Each named turn below is shown by a few rows before and after it. Which turns, in which order, take the first row of each later pair to the second? The first pair is answered.
z_688 (before -> after):
[ 0.29 -2.24 -3.16 -1.18 -1.04  1.99  0.08  0.92  1.84 -2.16 -2.84 -1.88
 -2.86 -1.45 -2.26  0.18 -0.66  0.82  3.05  0.68 -0.44  2.02  0.88  1.81
 -0.99 -0.06  2.42 -0.11  1.09  4.99 -2.48  1.24  1.23 -1.59 -1.27  1.30
 -0.63  0.08 -1.02  0.03  1.12  0.10] -> [-0.68 -3.76 -2.74  1.29 -0.64  0.98 -0.76 -0.69  2.90 -0.36 -0.85 -1.21
 -0.71 -1.02 -0.23  1.35  1.38 -0.31  2.69 -0.47  0.94  1.57  1.23  1.88
  0.40  1.70 -0.03  2.29  3.91  2.88 -2.73  0.80  3.26 -1.84 -2.07  1.85
 -0.57 -0.48  0.01 -1.42  1.93 -0.92]
[ 0.22  2.13  0.57 -1.42  0.69  0.46  0.54 -1.01 -0.76  0.85  1.52 -3.16
 -3.34  0.63  0.70 -2.27  0.02  1.00  0.30  1.00 -1.85 -0.54  0.26  4.25
  0.28 -1.15  1.11 -1.86  0.13  0.88  0.79  1.42 -2.65 -0.66  0.89  0.56
 -0.88 -1.27  0.18  2.85 -0.19 -0.52] -> [-0.17  1.20  0.34 -0.80  0.12 -0.13  1.35 -1.66  0.97  1.49  1.79 -1.48
 -2.97  0.87  0.76 -1.00  1.53  2.63  1.34  1.66 -0.32 -0.68  0.00  4.87
  2.39 -0.43  0.82 -1.15  2.04  0.20 -0.47  1.78 -1.77 -0.81 -0.39  1.34
 -0.85 -0.92  0.06  1.62  1.54  0.37]
[ 1.39  0.80 -2.37 -1.31  0.06  3.63 -0.28 -0.64  0.37  0.45 -0.90  2.11
 -0.09  0.39  1.12  0.50  3.05  4.24  0.92  1.71 -1.27 -0.26  0.03 -0.73
 -0.09  0.61  0.10  0.33  0.95 -2.68 -1.98  1.32  2.07  0.28  0.35  0.25
  1.00  0.48 -1.06  0.34  0.95  4.74] -> [ 0.94  0.39 -1.51  0.33  0.80  3.25 -2.03 -1.31 -0.57  1.46  0.86  1.07
  1.46  0.91  2.95  0.38  3.38  0.93 -0.43  0.00 -1.72 -0.55  0.59 -1.41
 -0.81  1.73 -2.30  1.87  1.43 -3.74 -0.84  0.54  3.26  0.45  0.87 -0.09
  1.24 -0.41 -0.09  0.07  0.18  3.03]
z_695 (before -> after):
[ 1.76  0.92  1.10  0.08  1.37  0.23  0.86  0.29  0.80 -0.36  1.53 -0.51
  2.46 -0.31  0.55  0.27  1.21  0.99  0.79 -1.46 -2.08 -1.18 -0.49 -0.37
  2.15  0.79 -1.35  3.39 -0.41 -0.64 -0.13  0.10 -1.23  0.42  0.45 -2.52
 -1.72  2.77 -2.09 -0.71  0.66 -1.38] -> [ 1.68  0.95  1.23  0.23  1.43 -0.58  0.84  0.28  0.53 -0.16  1.69 -0.57
  2.93 -0.36  0.57  0.78  1.29  0.52  0.31 -1.52 -1.60 -0.98 -0.36  0.07
  2.41  0.62 -1.19  3.00 -0.13 -0.45  0.04  0.26 -1.33  0.03 -0.05 -2.76
 -2.21  2.70 -1.93 -0.91  0.40 -1.54]
[ 2.23 -0.02  0.10 -2.76 -0.50  3.01 -1.20  1.05 -1.32  0.83 -0.20 -1.51
 -1.60 -1.54 -1.77 -1.45 -0.07 -0.40  0.24 -1.35 -0.98 -0.43 -0.22 -1.11
 -2.99  1.20 -0.55 -0.08 -2.54 -0.45  0.20  1.14  0.29  1.94  2.88 -0.40
  1.52 -0.74 -1.78  1.73  0.25  1.66] -> [ 1.90 -0.32  0.12 -1.33 -0.13  2.36 -0.57  1.46 -0.70  0.44  0.05 -1.43
 -1.59 -1.86 -1.86 -1.36 -0.41 -1.00  0.97 -1.93 -1.09 -1.70 -0.37 -1.53
 -2.94  1.72 -1.43  2.01 -1.78 -0.58  0.13  0.26  1.13  2.28  2.68  0.08
  2.19 -0.62 -1.81  0.31  0.17  0.48]
[ 0.45  0.67 -1.50 -0.93 -0.89 -2.52 -1.14  1.78 -0.58 -1.83 -1.08  0.19
 -1.45 -0.37 -2.17 -2.92 -4.27 -0.96  0.84 -1.03 -1.67 -3.44 -0.10 -1.77
  0.70  0.00  0.54  0.30  0.27  4.56  1.17  0.66 -3.50 -1.11  0.53  1.41
 -0.72 -0.95  1.79 -1.77 -2.15 -1.71] -> [ 0.58  0.78 -1.38 -1.22 -0.78 -2.60 -1.36  1.61 -0.89 -1.64 -1.17  0.18
 -1.14  0.16 -1.85 -2.59 -4.17 -1.13  0.44 -0.84 -1.37 -3.02  0.16 -1.17
  0.92 -0.20  1.03 -0.66  0.10  4.68  1.39  0.98 -3.97 -1.37  0.59  1.30
 -1.37 -1.19  1.90 -1.35 -2.31 -1.51]
z_612 (before -> after):
[ 0.35 -0.10 -0.73 -0.48  0.15  2.33  0.15  0.63 -0.77 -0.79 -1.21 -0.73
 -1.80 -1.46 -0.79 -1.35  0.87  1.33  1.47 -0.31 -2.16 -1.71 -0.49 -1.69
 -2.04  0.23 -1.86  1.52 -0.99 -0.24 -0.07 -1.04  0.29  1.80  1.45  0.31
  2.20  0.02  0.07 -0.10  1.41  0.00] -> [ 0.26 -0.30 -0.32  0.95  0.45  2.04 -1.05 -0.13 -0.95 -0.54 -0.07 -0.95
 -1.06 -1.18  0.46 -1.04  1.25 -0.40  0.27 -1.26 -2.23 -1.39  0.63 -1.57
 -1.76  0.66 -3.24  2.01 -0.56 -1.24  0.47 -0.68  1.06  1.79  1.66  0.26
  1.26 -0.36  0.61 -0.42  0.50 -1.16]
[ 1.31 -2.83  0.82 -1.40  1.16  1.78 -3.27 -1.53 -0.77  2.43  0.55  1.18
  3.74  1.74  3.14  0.20  5.24 -0.35 -1.89  0.94  1.83  1.38  1.25  1.58
 -0.97  1.07 -2.79  1.65  0.49 -3.05 -2.27  0.18  0.50  1.81  0.50 -0.18
 -1.93 -0.84  2.29  2.00  3.56  1.53] -> [ 1.94 -2.29  0.23 -0.68  0.67  2.14 -2.17 -0.84  0.16  0.01 -0.49  3.01
  2.98  0.97  2.01  1.48  4.85  1.43 -2.30  1.98  2.07  1.43  2.97  2.40
  1.14  0.36 -2.07 -0.03  0.34 -2.93 -3.75  1.84  0.04  1.98 -0.07  0.45
 -4.15  0.15  1.52  1.46  2.85  1.88]
[ 0.44  0.45  0.20  2.45 -0.32  1.36 -2.58 -1.22 -0.35  1.46  1.10 -0.72
  0.95 -0.31  2.24  1.02  1.72 -0.86 -3.68 -1.60 -0.48 -0.65  2.10 -0.78
  1.04  0.46 -2.18 -0.69  0.14 -4.30  0.73  2.33  0.12  0.62  0.89 -0.11
 -1.39  0.21  1.22  0.49 -0.46 -1.41] -> [ 0.97  1.26 -0.80  1.36 -1.53  1.52 -0.03  0.06  1.06 -1.07 -1.05  1.35
 -0.62 -1.38 -0.45  1.57  0.87  3.11 -2.66  0.46 -0.30 -0.80  2.18  0.05
  2.67 -0.64  0.06 -2.62 -0.41 -2.90 -1.12  3.81 -1.13  0.70 -0.01  0.93
 -2.41  1.57  0.00  0.19  0.16  0.01]
[-0.10 -0.08  0.46  0.25  0.28  0.39  0.51  0.01 -0.17  0.26 -0.17 -0.37
 -0.41 -0.48 -0.72 -0.92 -1.65 -0.65  0.71 -0.12 -0.22 -1.39  0.47 -0.89
 -1.32 -0.44  0.44 -0.48 -1.47  0.83  0.84 -1.00 -0.54 -0.08 -0.32 -0.64
  1.34 -1.03 -1.01  0.13 -0.24 -0.65] -> [-0.32 -0.18  0.68  1.03  0.66  0.22 -0.10 -0.44 -0.23  0.23  0.07 -0.50
  0.07 -0.53 -0.08 -0.63 -1.31 -1.51  0.02 -0.52 -0.31 -1.41  1.02 -0.90
 -0.96 -0.23 -0.30 -0.47 -1.12  0.35  0.90 -0.94  0.01  0.09 -0.10 -0.59
  0.86 -1.46 -0.87  0.05 -0.78 -1.25]
z_790 (before -> after):
[-1.34  2.73  4.05 -2.71  1.94 -1.31  0.17 -0.28 -3.18  2.14  1.11  0.37
  0.36  3.18  0.22 -0.20 -2.53 -2.68 -1.24 -0.69 -0.46  3.73 -1.56 -0.96
 -1.30 -1.49  0.12 -3.71 -2.77  1.27  4.76  3.07 -2.00 -3.28  0.46 -4.06
 -0.61 -1.79 -1.67  2.82 -0.93  3.15] -> [-1.06  3.20  3.96 -2.95  1.91 -0.73  0.00  0.12 -3.32  1.60  0.80  0.09
 -0.38  2.94 -0.22 -0.89 -2.89 -2.53 -1.12 -0.85 -1.03  3.50 -1.42 -1.46
 -1.94 -1.64  0.11 -3.49 -3.34  1.32  4.83  2.79 -2.24 -2.87  0.77 -4.20
 -0.30 -1.65 -1.97  2.92 -1.08  3.20]
[-0.68 -1.33  1.07  3.32  1.79  0.27 -4.23  0.80 -1.78  0.23  0.19  3.54
  2.07 -1.20  2.21  0.11 -0.27 -1.45 -2.35  0.92 -1.36 -1.03  1.86  2.60
 -2.34  0.92 -2.13  0.33  0.93 -2.19 -0.29  2.55 -0.08  2.24  1.72 -0.97
 -2.55 -2.74  1.50  0.83 -1.15  0.02] -> [-0.10 -1.40  0.24  0.22  1.35  2.87 -3.67  1.76 -1.48  0.63 -0.99  3.06
  0.22 -1.64  0.49 -2.15  0.45  1.85  0.46  2.00 -2.14 -1.31 -0.54  1.56
 -4.47  0.96 -0.71  0.97 -0.52 -2.17 -0.98  1.82 -1.24  3.50  2.37 -1.04
  0.28 -2.21  1.02  2.23  1.64  2.25]
[-1.62  0.94  0.08 -0.08 -1.75 -1.77  0.70  0.82 -0.42  0.50 -0.14 -0.66
  0.46 -0.39  0.41 -0.27 -0.36  0.37  1.52  0.66 -1.21 -0.98 -2.28 -0.26
 -1.32 -0.03  1.52  1.50  0.18  2.22  0.20 -1.66  0.95 -1.47 -0.98  0.15
  0.61  1.13 -1.12 -0.25 -0.67 -1.73] -> [-1.71  0.58  0.44  0.21 -1.85 -2.44  0.61  0.33 -0.34  0.98  0.35 -0.33
  0.90 -0.16  0.87  0.50  0.11  0.10  1.25  0.68 -0.57 -0.75 -2.20  0.03
 -0.57  0.06  1.36  1.35  0.82  2.13  0.07 -1.54  1.02 -1.94 -1.22  0.32
  0.32  0.80 -0.91 -0.58 -0.67 -1.83]
Pairs:
(two turns a pair)
[ 0.98 -0.86 -0.73  0.12  1.35 -0.76 -0.06 -0.44 -2.03  1.10  0.25 -1.17
  1.06  0.46 -0.98 -1.01  1.10 -0.66 -0.84 -0.48  0.77  1.99 -0.37 -0.72
 -2.45  0.84  0.70 -0.88  0.94  0.63  0.59 -2.94 -0.08 -1.28  0.17  0.75
  0.75 -0.73 -0.42  0.90 -0.79  0.14] -> [ 1.28 -0.41 -1.30  1.57  0.70 -0.80  0.65 -0.20 -1.18 -1.25 -0.37  0.49
  0.74 -0.16 -1.39  0.48  0.70  0.46 -2.01  0.39  1.03  1.97  1.76  0.25
 -0.06  0.31  0.67 -2.51  1.07  0.39 -0.79 -0.84  0.26 -1.18 -0.08  1.34
 -1.65  0.01 -0.93  0.05 -1.55 -0.06]
z_612, z_612
[-0.38 -0.39 -0.59  2.60  0.13 -1.13  1.01 -0.15 -1.13 -1.09 -0.63 -0.09
  0.76 -0.71  0.91  0.09 -1.00 -2.16 -1.45 -1.46  0.45  0.44  0.69  0.07
  0.03  1.01 -0.97  0.24 -0.19  0.50 -0.45  0.09  0.86 -1.12  0.61 -0.74
 -1.51 -0.52 -0.14 -1.45 -1.47 -0.59] -> [ 0.14  0.18 -0.99  0.91 -0.16 -0.07  1.39  0.55 -1.50 -1.99 -1.76 -0.26
 -0.17 -0.70 -0.28 -0.42 -1.93 -0.73 -1.27 -0.69  0.04  1.01  0.50  0.15
 -0.45  0.08  0.96 -1.43 -1.42  1.31 -0.46  0.71 -0.46 -0.92  0.96 -1.19
 -1.65 -0.17 -0.91 -0.36 -1.44  0.56]
z_688, z_695
[ 0.40 -0.61 -0.36  0.76 -0.71  0.37  1.49 -0.72  2.42 -1.00 -1.68  1.45
 -0.88 -0.78  0.23 -0.54  2.16  4.91  1.21  0.29  0.33 -2.66  1.49  0.10
  1.27 -1.15  1.39 -0.54  0.20  0.62 -2.10  0.78  0.88  0.37  0.25  0.23
  0.26  1.02 -1.86 -1.42  2.37  2.18] -> [-0.75 -1.25  0.05  0.41  0.06 -1.04  1.24 -0.78  1.66  1.23 -0.66 -0.26
  0.04 -0.45  0.83 -1.88  2.28  2.52  2.43 -1.11  0.16 -3.22 -0.69 -1.15
 -0.92 -0.18  0.66  2.56  0.97  0.96 -0.36 -1.94  1.57 -0.13  0.23 -0.05
  3.03  0.08 -0.86 -1.96  3.00  1.16]
z_612, z_695
[-0.65 -1.37 -0.32 -0.96 -1.18 -0.72  2.25 -1.14 -0.32 -1.27 -2.46 -0.49
 -0.95 -0.46 -0.41 -2.39  0.00 -1.54  3.20 -0.85  1.57 -1.58  0.04 -0.37
 -3.32  0.70  2.23 -1.45  1.49 -0.11 -0.95 -0.80  0.86 -0.78 -1.91  3.32
  1.51 -0.58 -0.81 -0.70  1.10 -1.04] -> [-1.03 -1.66 -0.02 -0.33 -0.64 -1.73  1.93 -1.59 -0.73 -0.92 -1.64 -0.66
 -0.24 -0.24  0.29 -1.79 -0.18 -2.63  2.46 -1.30  1.98 -1.45  0.34  0.07
 -2.92  0.71  1.59 -1.09  2.08 -0.18 -0.52 -0.94  1.10 -1.29 -2.11  3.23
  1.20 -0.91 -0.45 -1.33  0.86 -1.72]
z_695, z_688
[-0.62 -0.26 -1.70  0.49  1.22 -3.64  0.23 -1.15  1.25  0.12  0.70  3.20
  1.35 -0.21 -1.37  0.38  0.52  1.00 -0.36  1.54  2.15 -1.98 -0.36  1.05
  1.04  0.82  0.42  0.37  1.68  0.59 -1.45 -0.89  0.13  0.12  0.08 -0.53
  1.91 -0.10 -0.76 -1.44  2.11  2.03] -> [-0.32  0.22 -1.72  0.28  1.86 -1.53 -1.27 -0.38 -0.56  0.39  0.63  0.81
  0.42 -0.55 -1.41 -2.12 -0.36 -1.01 -0.59 -0.10 -0.13 -2.37 -0.74 -0.86
 -2.88  0.71 -0.56  1.85 -0.34  0.32 -0.21 -2.17  0.46  1.49  2.34 -1.56
  3.84 -0.92 -0.57 -0.31  1.08  0.69]
z_688, z_790
[ 0.81  0.88 -0.72  2.41 -0.40  0.21 -0.32 -1.25 -0.81 -0.30  0.81  1.38
 -0.05 -0.20  1.26 -3.65  0.87  1.46  0.37 -0.96 -0.86 -1.06  0.86 -0.07
 -0.70  0.69 -0.80  1.35  0.42 -0.75  2.12  2.70  1.20  1.17  1.56  0.93
 -0.09 -0.42  0.06 -2.20 -1.93 -1.20] -> [ 1.21  1.49 -0.77  2.00 -0.58  0.19  0.33 -0.54 -1.09 -0.98  0.14  1.16
 -0.67 -0.53  0.52 -3.64 -0.07  1.45  0.57 -0.97 -1.35 -1.28  0.66 -0.03
 -1.18 -0.17  0.07  0.67 -0.32  0.03  2.23  2.59  0.42  1.13  1.65  0.77
 -0.19 -0.53 -0.32 -2.27 -2.44 -1.22]
z_688, z_695
